In the rows, zero is written as 128.
Each path below is one point turned by a fixed rotation once a step. After each direction that follows a path, write how fast that rotation turns it, in degrees a step (0 if it stays still).
Each turn is a multiple of 5 degrees from 10 to 175, or 0.
Each row of a path follows its step; steps can be skipped.

step 0: 109,154,151,120,144,134,116,122,97,62,166,120,143,120,135,130,97,135,99,90,117,123,157,145,88,167,173,108,134,127,98,122,151,125,119,131,129,127,132,151,94,152,127,149,140,111,124,118
step 1: 140,128,151,110,142,101,146,149,103,152,112,130,134,109,133,136,127,98,138,131,83,174,162,119,61,136,113,108,151,130,87,145,128,155,170,123,134,150,114,118,96,141,100,125,131,140,111,141
step 3: 98,151,137,156,141,132,137,106,112,99,176,123,78,129,129,114,138,98,135,112,92,116,125,155,85,84,142,152,143,112,148,117,102,132,120,123,132,119,87,169,118,124,137,93,131,145,114,121
step 4: 135,163,101,114,122,139,126,103,117,131,169,125,113,121,140,148,108,104,86,93,107,148,111,137,131,142,98,128,126,154,86,112,169,146,168,119,121,140,67,145,124,131,134,131,170,122,139,138
step 5: 113,157,140,109,123,96,106,142,128,153,97,159,133,134,150,154,125,115,128,116,114,91,131,139,61,104,116,97,106,158,112,136,133,135,107,97,101,122,115,133,152,121,114,133,164,120,143,176
step 6: 107,129,166,138,125,91,110,123,158,126,122,124,134,134,108,141,132,103,105,136,119,133,132,127,117,117,156,86,180,135,142,92,153,109,116,121,105,140,85,179,166,150,98,122,94,143,144,115
step 7: 148,143,126,108,139,139,124,129,137,108,142,100,113,136,97,155,148,99,121,89,121,105,139,135,100,107,104,175,116,154,114,139,139,114,159,130,130,121,92,138,155,133,87,109,58,119,106,128
step 8: 127,120,111,85,128,96,122,119,109,115,171,119,123,148,137,152,95,105,158,112,134,132,123,127,120,124,122,93,101,196,149,155,145,113,131,112,150,130,110,121,159,119,123,88,156,116,135,87
step 10: 113,130,131,147,132,156,100,125,107,65,122,142,190,155,125,173,128,136,113,114,117,118,122,122,129,121,133,131,133,152,150,141,147,109,162,125,114,177,125,174,142,137,132,142,105,157,133,148
step 11: 125,119,137,96,142,107,138,149,88,96,143,144,109,132,145,167,106,142,155,87,111,103,142,100,98,136,133,126,139,107,125,125,149,113,158,97,122,113,126,119,112,95,83,153,90,160,140,100
Speeds:
128,143,134,134,126,129,125,139,127,138,134,127,116,139,116,127,121,133,126,125,113,113,128,142,135,130,127,124,131,132,126,131,134,119,135,126,130,136,132,113,122,129,142,124,130,119,127,115 : 85
119,132,131,136,129,123,124,150,129,138,128,119,128,128,131,136,127,140,117,122,131,137,127,120,132,139,127,128,124,133,136,130,117,140,128,125,124,131,131,129,126,129,111,109,140,124,126,132 : 95
137,116,127,133,127,119,131,127,132,129,136,132,146,137,124,124,124,131,130,128,132,132,113,125,134,131,131,121,135,140,129,132,129,126,130,137,134,143,114,136,123,144,136,123,138,137,140,121 : 170
130,131,123,112,129,119,121,132,131,133,125,133,140,127,132,120,124,115,134,147,122,129,125,124,129,130,133,124,135,126,119,129,122,126,133,122,130,130,131,113,133,116,128,116,136,115,141,142 : 100
138,118,134,139,122,118,119,123,132,130,127,117,125,130,129,129,122,130,141,127,122,115,126,120,123,140,122,125,121,134,131,122,124,112,119,122,134,117,130,134,123,111,123,135,142,132,129,128 : 120
129,119,134,129,124,122,135,145,134,125,126,128,130,133,130,128,132,138,130,127,123,126,141,126,124,134,131,125,139,135,109,121,125,130,139,119,129,109,136,133,141,140,138,129,118,135,132,130 : 70
128,118,138,131,149,127,143,128,134,122,128,134,133,105,129,121,134,137,113,132,124,129,129,125,120,128,126,135,129,128,122,126,133,119,127,129,128,132,138,124,118,121,137,123,141,125,124,121 : 20
135,138,136,124,127,143,140,129,129,135,140,126,129,119,123,125,122,121,127,143,125,114,131,117,135,136,120,126,128,127,129,140,128,126,139,126,130,133,131,145,133,135,121,131,130,134,118,139 : 120

step 1: 125,170,106,96,130,126,174,119,137,111,106,113,125,130,137,143,89,110,131,141,101,137,135,175,121,111,184,131,95,126,120,144,103,89,101,136,105,132,68,126,128,153,147,111,123,119,159,109
step 2: 117,126,80,127,115,160,126,126,143,143,93,129,177,144,156,136,84,145,145,151,106,158,115,153,157,116,145,151,138,173,124,155,143,145,84,130,114,162,129,102,125,112,106,136,162,156,143,141
step 3: 99,172,154,113,126,139,175,122,119,133,144,145,147,120,137,89,115,114,78,169,133,124,91,119,165,171,134,136,140,136,125,117,152,130,104,103,99,183,126,118,114,156,102,118,145,150,138,126
step 4: 90,170,114,61,101,111,156,88,108,154,113,112,135,141,130,120,107,117,79,137,116,144,134,130,135,129,151,121,118,164,120,139,148,173,146,105,116,107,100,145,125,98,139,116,125,91,124,117
step 5: 127,142,126,124,124,138,110,107,151,119,103,125,94,133,89,118,107,142,100,172,70,153,116,102,116,127,116,142,83,165,93,154,145,151,99,115,137,135,106,141,125,114,116,177,146,141,131,164
step 6: 135,150,99,100,133,136,149,126,97,149,143,154,103,144,144,83,97,123,88,124,116,147,69,121,109,137,142,120,116,108,131,103,96,127,110,138,137,146,131,127,115,129,157,154,136,146,164,194
step 7: 128,135,97,81,118,154,137,130,90,98,143,163,101,109,129,157,120,135,113,134,98,170,147,169,139,147,185,103,114,122,98,121,154,123,119,137,91,147,138,147,123,99,156,135,145,98,144,131
step 9: 99,147,132,95,133,135,168,113,111,168,124,137,95,136,147,144,160,77,105,126,136,140,113,123,157,125,136,115,147,142,148,168,115,95,101,151,119,174,90,123,112,147,120,177,130,143,147,136
step 10: 96,148,119,78,120,130,156,123,107,115,112,128,146,105,118,117,94,125,159,125,116,146,144,135,147,96,158,123,137,152,72,122,112,142,147,138,87,123,71,112,78,127,124,165,129,146,148,113
step 11: 102,132,122,136,101,103,123,121,136,102,98,141,133,164,108,129,57,136,88,165,139,144,109,160,161,138,111,149,123,146,105,122,115,116,98,144,134,149,118,93,122,103,98,169,147,124,155,112
Speeds:
130,132,131,110,135,118,124,132,134,117,114,132,129,127,135,142,129,132,121,110,132,127,114,119,131,131,142,128,131,123,139,136,131,126,125,114,128,121,129,116,133,130,133,133,121,124,129,128 : 135
130,118,117,120,139,140,134,137,124,130,123,130,123,135,131,120,134,128,125,123,139,113,122,119,128,136,115,139,122,134,124,143,135,128,128,140,128,137,135,125,127,133,120,125,119,137,134,138 : 115
126,133,108,124,121,131,122,131,131,144,132,122,146,137,133,120,126,131,125,119,137,137,124,125,116,122,127,133,144,129,128,128,120,137,142,130,128,121,129,122,127,118,138,130,129,132,127,129 : 170
134,133,136,130,138,138,127,134,110,128,126,132,130,125,131,107,130,123,129,131,128,136,128,122,139,121,130,133,131,122,155,130,130,118,136,120,130,130,127,135,123,121,126,137,131,136,128,128 : 115
127,118,127,129,120,121,119,139,142,125,126,120,135,128,133,113,127,118,127,130,131,130,110,131,130,134,124,134,126,125,121,119,131,116,126,124,116,130,126,144,125,137,128,141,123,118,117,131 : 135

step 1: 89,86,92,152,152,78,134,85,133,106,141,145,173,169,142,123,135,111,145,97,103,137,94,73,138,150,128,163,133,90,165,138,123,133,80,181,109,106,150,103,125,138,121,107,127,137,129,137
step 2: 172,118,106,105,153,150,125,142,114,90,115,122,135,73,141,144,121,157,152,148,145,153,185,97,156,120,81,91,122,123,178,136,131,117,196,105,138,113,152,148,144,119,126,119,115,162,86,114
step 3: 174,112,166,118,168,85,130,141,120,113,149,147,89,167,146,131,152,76,104,118,127,169,79,150,107,112,129,81,130,127,148,144,97,92,79,140,116,139,119,155,164,152,104,127,129,110,170,123
step 4: 132,116,80,120,138,128,165,98,126,162,124,93,90,123,173,138,125,166,142,105,154,147,159,161,137,177,154,160,102,115,142,156,128,150,146,140,69,68,157,137,101,152,157,143,119,125,110,145
step 5: 165,153,161,158,177,168,136,200,125,123,77,117,172,97,124,114,123,95,93,150,148,122,130,114,115,104,151,114,103,115,112,120,151,89,124,115,144,144,132,158,145,166,167,168,109,120,133,146
step 6: 97,76,133,101,91,96,128,122,121,111,134,143,118,188,105,136,115,102,121,96,74,108,137,134,113,166,145,110,91,127,146,120,125,135,138,124,68,139,108,97,99,160,168,171,144,101,159,100
step 7: 86,142,107,103,159,212,121,115,139,143,107,110,116,98,124,84,101,156,153,164,134,147,128,146,116,92,90,171,71,92,129,153,130,112,158,88,143,133,117,126,115,139,133,102,145,108,120,120
step 8: 121,130,163,133,130,88,118,161,143,109,146,147,118,161,112,91,118,71,104,151,131,85,107,130,105,176,121,111,90,130,89,85,114,146,127,135,122,177,155,153,166,89,139,87,97,112,111,146
step 9: 111,141,66,89,81,155,143,125,149,146,164,110,134,107,91,134,179,146,132,139,139,113,136,194,147,132,146,123,136,131,184,129,103,161,144,139,131,135,150,107,109,109,156,126,193,120,150,115
step 10: 116,171,169,142,147,160,114,108,137,178,111,152,166,68,159,121,172,106,138,119,92,125,82,83,118,124,120,148,96,133,108,116,116,100,108,147,136,129,138,93,182,103,113,121,125,121,105,162
Speeds:
115,124,140,134,124,127,123,119,111,125,123,145,142,133,130,123,140,126,125,127,134,128,129,136,129,141,130,132,127,124,124,133,128,120,113,124,119,139,134,137,140,134,117,128,127,133,125,127 : 155
128,117,133,122,115,115,138,140,129,135,129,136,132,122,124,127,125,118,133,133,131,126,134,131,136,114,128,123,141,123,123,121,122,129,130,130,124,124,124,142,141,130,133,129,133,114,127,109 : 125
119,123,130,115,138,132,127,126,127,104,122,144,121,131,121,124,114,126,128,138,134,133,122,122,130,130,112,133,127,127,136,131,130,141,128,136,130,132,125,130,124,121,126,122,127,129,126,113 : 65
124,140,128,133,120,112,120,121,129,137,133,139,132,144,128,127,116,132,128,125,138,129,141,132,119,132,133,124,131,115,147,134,120,133,126,130,130,123,127,117,123,129,143,125,127,127,125,126 : 145
119,128,128,126,133,134,129,117,134,129,136,117,130,128,126,139,121,124,123,131,125,134,121,134,128,128,136,106,136,130,134,123,126,139,119,121,124,140,139,122,124,135,115,139,123,116,127,116 : 125
139,126,127,141,119,132,133,130,127,122,128,133,132,118,110,129,130,130,129,132,113,143,133,121,129,135,124,124,131,127,130,128,120,129,127,129,128,141,139,121,133,127,145,139,134,145,136,122 : 100
115,139,125,124,132,118,125,116,131,125,128,125,133,124,119,132,133,123,149,127,117,115,132,127,130,126,131,133,128,139,133,127,123,131,126,125,147,133,137,133,139,114,128,120,136,124,130,131 : 35

step 0: 157,110,107,106,103,96,132,142,142,130,165,151,129,127,115,157,104,119,73,128,151,118,130,171,144,137,185,120,122,137,156,118,90,151,124,87,126,149,147,134,76,92,100,81,109,150,121,119
step 1: 109,109,122,124,99,120,146,131,165,104,196,114,116,142,122,146,97,127,96,94,107,125,144,124,134,132,101,127,191,124,97,152,105,126,174,135,111,158,90,161,95,138,136,136,145,154,170,145
step 2: 165,113,130,129,147,148,130,137,121,115,181,153,151,120,180,107,138,90,95,104,54,151,149,146,126,137,142,129,130,183,133,126,97,124,89,113,95,171,120,129,124,121,148,135,125,135,99,135
step 3: 151,117,97,110,130,167,185,135,168,120,144,116,124,99,122,99,118,179,142,107,155,129,141,123,128,109,149,140,147,149,112,133,124,93,126,126,116,164,105,153,95,77,152,96,175,132,94,98
step 4: 153,113,112,150,133,127,163,108,173,106,174,179,152,155,134,111,110,116,70,119,142,139,99,133,136,108,162,135,134,141,152,77,128,144,150,131,130,131,154,124,100,112,77,101,115,175,121,128
step 5: 134,137,127,118,129,141,136,143,155,144,147,149,128,123,94,143,63,137,115,103,83,114,134,124,124,142,113,114,154,159,138,164,114,135,175,144,114,169,75,116,56,114,122,103,111,126,150,159
step 6: 155,138,99,168,133,123,134,164,144,129,182,157,107,112,145,126,137,118,106,112,64,123,157,103,110,97,151,123,151,148,84,123,152,108,88,119,92,163,120,129,121,139,113,156,112,172,108,118
step 7: 145,152,89,80,120,165,160,128,156,173,174,97,137,130,125,115,142,147,115,128,93,141,120,140,136,123,141,147,134,113,162,111,157,120,131,117,85,165,108,132,106,85,143,80,148,112,89,102
step 8: 134,84,124,157,118,121,134,115,178,115,157,123,132,124,109,152,131,118,89,113,134,104,90,94,132,102,160,133,152,140,127,81,109,90,106,112,133,152,142,108,82,136,104,57,148,154,143,130
step 9: 161,107,131,95,125,119,128,163,143,154,172,162,74,136,111,125,78,94,92,111,88,119,101,157,113,154,129,133,145,121,160,156,115,135,154,139,131,137,100,176,96,130,123,102,134,161,123,149
Speeds:
132,129,131,129,134,141,127,132,120,139,126,129,129,132,144,123,135,139,126,143,138,136,124,126,115,124,137,115,140,128,122,113,128,126,131,124,126,138,127,125,135,130,138,117,140,121,124,121 : 85
140,127,132,130,129,132,116,138,133,113,133,125,120,140,123,124,123,130,128,118,119,125,125,119,140,133,127,115,135,134,131,119,141,139,127,117,128,127,128,128,127,109,137,124,133,132,134,119 : 0
124,127,125,152,122,115,122,127,129,132,128,129,142,121,135,116,126,131,123,133,119,121,128,133,137,120,129,125,138,133,118,119,117,135,109,130,132,118,138,127,131,126,125,120,120,127,128,127 : 175
140,124,137,144,136,138,117,120,126,133,127,123,119,125,128,126,123,120,134,124,122,132,116,130,121,140,117,129,130,134,127,136,117,120,120,129,139,140,123,115,123,129,115,132,135,122,130,126 : 110

step 0: 111,87,134,111,150,137,108,109,113,174,116,136,136,161,163,120,112,143,160,129,162,132,113,118,160,148,128,169,89,162,88,131,163,126,116,148,152,139,133,155,145,102,98,174,115,172,156,74
step 1: 71,116,91,167,108,135,118,123,131,125,113,147,121,115,140,107,111,153,85,153,125,115,120,145,123,93,190,193,138,138,71,130,159,138,139,104,162,131,103,125,123,117,136,111,127,109,174,110
step 2: 152,116,93,113,122,151,137,73,129,114,95,102,106,125,129,143,85,149,127,140,136,115,143,112,129,145,173,107,153,139,105,134,149,87,109,137,163,103,168,152,54,145,117,154,132,127,180,132
step 3: 108,115,121,131,121,131,120,92,125,171,106,136,98,149,214,120,105,120,129,170,104,195,136,91,145,153,109,168,114,168,108,130,116,114,108,153,134,123,124,125,101,98,122,127,136,103,128,139
step 4: 72,128,141,120,131,148,142,128,120,106,109,113,167,150,162,125,126,99,139,133,137,159,116,104,115,140,167,156,130,146,89,169,149,141,149,100,118,133,152,141,123,108,143,155,117,128,191,50
step 5: 144,97,137,113,96,138,154,116,120,87,143,135,144,121,112,110,98,127,119,151,120,117,145,144,154,127,168,187,150,170,79,136,145,114,83,143,169,56,101,154,119,114,119,116,126,107,151,115
step 7: 124,110,110,157,130,126,86,58,130,187,102,130,159,145,163,116,116,144,141,136,136,171,121,107,115,128,156,181,152,128,119,125,168,178,129,156,138,123,131,158,131,120,118,123,118,109,161,91
step 8: 92,127,94,112,139,153,121,131,100,118,132,109,153,132,162,101,82,111,84,124,164,132,86,125,117,117,136,155,115,124,58,159,157,88,104,113,186,112,147,148,113,139,125,141,117,123,165,130
step 10: 151,95,111,119,123,145,122,98,149,111,109,128,140,140,177,141,95,95,109,164,132,173,123,120,157,130,175,171,142,178,151,131,133,119,156,138,123,166,185,126,83,90,127,125,143,110,145,108
step 11: 121,146,103,143,83,146,131,84,88,109,124,122,153,111,151,122,136,83,148,165,142,160,154,109,117,162,111,171,118,128,87,173,153,134,92,160,140,126,117,164,139,130,124,140,119,104,175,87
Speeds:
126,132,124,121,134,128,135,121,125,127,122,127,132,133,132,132,114,130,118,132,132,129,135,134,131,114,124,134,119,131,133,119,106,140,132,133,113,130,124,131,136,137,128,129,115,134,145,127 : 110
137,113,132,121,111,125,128,135,140,128,138,134,124,119,139,130,113,123,129,129,133,129,112,120,130,136,138,124,132,123,123,127,124,130,132,137,125,125,132,136,138,138,117,127,122,137,125,133 : 140
127,132,119,129,122,128,140,138,133,121,115,145,142,123,123,109,126,141,126,135,135,128,136,124,130,120,132,119,126,124,120,127,128,124,119,116,125,116,136,125,127,131,125,121,127,136,121,124 : 100
128,123,114,122,115,127,122,128,139,126,129,122,129,123,115,134,118,136,125,133,122,118,145,142,131,135,126,131,140,133,130,130,129,120,143,128,122,133,128,125,125,119,124,118,141,134,134,133 : 90
126,135,129,135,129,134,130,133,119,115,126,124,129,118,126,118,126,125,130,134,126,134,128,140,117,119,137,133,138,120,133,134,146,132,138,137,123,126,139,138,136,121,130,134,114,124,135,143 : 115

step 0: 144,131,116,141,135,122,134,114,114,99,105,131,125,128,134,121,107,106,146,89,84,124,92,118,133,120,135,172,86,106,137,173,98,163,167,81,153,124,152,117,150,146,78,143,81,126,114,125
step 1: 159,104,140,116,181,65,128,135,161,131,168,149,134,133,141,104,87,100,150,98,120,130,152,146,140,97,178,123,150,118,107,98,153,122,131,145,118,137,107,88,100,120,130,130,154,118,151,140
step 2: 146,104,99,130,85,176,110,86,114,154,132,148,136,134,159,161,91,124,129,110,127,151,97,143,111,146,130,165,179,155,102,158,115,156,125,98,99,148,145,140,108,135,135,126,126,135,164,88
step 3: 144,130,136,121,109,100,135,145,123,112,94,190,95,154,138,126,133,117,144,88,113,123,134,138,173,142,150,137,123,101,158,102,91,118,109,152,132,125,136,122,192,105,111,159,128,173,161,148
step 4: 132,112,139,129,175,96,149,97,103,110,137,140,147,85,131,144,97,93,130,116,92,153,85,144,124,102,122,136,139,145,127,121,88,167,156,106,108,124,120,106,121,162,145,115,158,148,67,114
step 5: 195,106,85,111,133,126,101,115,126,175,147,109,123,131,137,145,148,109,161,127,111,103,100,129,171,116,159,125,162,99,143,149,126,87,150,121,121,134,130,101,108,92,131,158,138,112,174,134
step 6: 141,113,117,160,143,130,115,122,154,107,135,180,126,124,156,98,67,120,123,117,78,98,135,130,131,172,113,127,136,141,118,162,135,161,95,108,85,137,173,155,150,123,105,138,117,164,118,123
step 8: 161,137,117,146,124,113,124,138,116,172,141,124,92,103,130,136,145,99,129,118,88,159,158,116,129,126,148,119,167,165,131,110,85,176,141,124,63,152,123,93,106,119,128,147,120,150,122,83
step 9: 144,113,148,114,151,146,115,88,129,91,120,123,114,119,173,158,118,107,159,124,114,105,99,151,159,135,78,112,175,112,169,128,125,112,102,88,147,162,112,136,153,114,112,151,123,143,168,154
step 10: 154,116,131,127,149,86,157,95,126,157,131,183,116,137,136,145,135,119,143,122,89,120,133,114,135,139,108,152,93,114,145,147,142,160,105,148,100,65,171,126,102,110,134,122,174,143,94,118
Speeds:
132,117,131,127,129,127,123,133,127,120,137,126,124,132,144,115,126,125,124,126,142,134,141,127,119,125,128,141,120,141,142,126,124,127,124,130,125,133,128,126,115,136,117,126,115,128,143,119 : 60
119,142,125,128,135,119,129,136,137,134,147,134,124,137,120,124,132,128,123,121,133,120,135,134,129,119,121,137,136,135,129,134,130,128,128,142,112,122,129,119,131,114,128,135,128,141,122,130 : 160
135,133,120,132,134,129,131,140,131,141,115,116,125,138,128,136,131,142,130,137,120,132,137,120,135,127,136,139,127,127,133,133,123,139,141,125,121,115,130,135,137,131,123,134,122,130,142,125 : 135
122,129,137,129,138,132,134,125,129,126,122,136,141,115,140,130,123,123,130,144,150,128,131,122,125,123,127,139,142,119,125,128,135,130,134,127,122,126,129,132,128,136,138,145,128,133,127,136 : 140
118,125,120,133,132,138,129,130,120,128,123,134,138,125,122,129,124,129,117,133,120,139,129,131,131,137,122,127,119,130,130,139,139,142,122,119,123,129,128,99,123,133,134,129,122,135,129,123 : 170
130,139,129,120,120,130,135,129,118,121,115,136,120,130,124,110,134,129,130,132,121,123,128,141,135,116,128,125,129,132,126,124,134,127,148,120,119,130,118,130,110,134,122,129,126,134,123,132 : 95

step 0: 125,116,136,123,143,114,114,157,116,141,144,117,134,110,181,114,116,86,149,168,107,115,75,98,101,123,124,148,177,129,110,143,93,123,129,136,159,114,157,114,131,158,91,115,113,132,172,77
step 1: 131,143,131,107,135,111,136,139,96,110,168,154,139,133,152,125,140,159,138,123,158,100,94,121,119,145,76,117,105,110,137,138,99,176,143,122,127,114,158,103,147,140,145,163,213,118,141,109
step 2: 115,143,132,145,121,152,128,127,103,112,91,179,99,152,110,156,166,190,129,141,115,106,163,137,110,128,93,98,113,157,100,150,146,94,105,95,95,168,140,107,121,129,136,133,154,137,109,138
step 4: 127,137,109,138,115,89,161,107,124,163,122,99,108,124,136,139,99,71,88,151,162,100,116,134,132,115,151,110,124,116,153,86,109,137,147,121,151,111,115,108,200,124,79,136,135,120,140,127
step 5: 60,165,137,127,165,152,119,132,98,141,111,117,132,118,128,111,120,128,106,133,131,123,118,103,100,115,138,110,166,153,127,164,142,148,148,134,160,92,149,110,178,175,144,106,160,154,136,167
step 6: 130,117,132,129,173,164,143,136,120,66,128,137,148,140,155,117,161,167,104,124,104,184,79,141,107,171,140,120,89,133,107,165,132,107,129,143,116,113,112,143,137,146,155,155,151,108,129,145
step 7: 154,82,99,167,104,147,133,155,115,159,134,133,149,170,155,134,155,126,128,122,96,144,127,136,138,130,132,121,104,145,123,139,119,114,96,73,110,180,84,95,137,116,92,165,112,119,159,121
step 8: 141,133,94,107,112,116,132,133,92,194,131,131,124,139,99,100,129,93,96,138,116,99,122,98,141,120,80,158,115,131,106,108,95,173,130,85,139,123,117,138,91,163,115,115,101,162,126,146
step 9: 127,132,132,114,95,99,146,94,160,125,156,110,65,112,107,136,112,119,76,119,151,130,115,127,75,125,95,145,93,126,86,134,114,99,154,133,132,93,150,116,150,147,158,99,157,142,117,144
step 10: 131,133,116,144,110,145,121,122,150,118,171,106,108,111,126,103,157,148,157,161,111,144,117,116,138,102,170,71,157,156,98,154,172,68,137,127,136,107,134,94,142,130,153,121,167,129,153,115
Speeds:
141,127,126,121,123,122,117,123,116,112,130,134,136,128,127,125,121,136,130,135,121,138,141,136,117,120,130,109,119,123,124,138,141,127,131,125,129,131,126,128,133,131,138,122,123,121,131,134 : 90
132,119,131,123,130,134,129,138,134,117,118,132,120,137,128,127,124,118,120,131,127,140,123,128,117,132,129,141,124,123,111,132,127,115,126,152,125,127,137,125,125,126,126,117,123,123,131,121 : 115
136,131,115,131,127,109,122,137,127,130,122,121,139,123,130,135,133,120,121,138,138,138,135,128,129,129,134,136,132,125,129,127,124,143,117,122,135,130,133,125,120,134,115,117,136,119,139,128 : 95
130,143,125,115,129,116,133,131,135,136,123,118,107,132,124,129,124,125,130,127,129,137,136,129,126,116,128,128,121,143,127,109,126,126,127,124,133,129,124,135,133,132,140,128,115,125,132,126 : 70
131,136,143,132,128,124,132,128,136,123,137,138,120,99,133,128,138,119,123,129,119,141,131,128,122,136,132,129,125,133,132,138,125,124,123,116,122,121,132,131,128,124,122,131,116,127,126,126 : 110
120,129,133,119,137,137,129,134,136,114,124,133,130,136,144,123,128,130,140,126,126,121,123,125,123,136,132,135,129,123,137,122,128,128,129,109,133,125,124,122,128,131,135,122,127,115,149,133 : 65
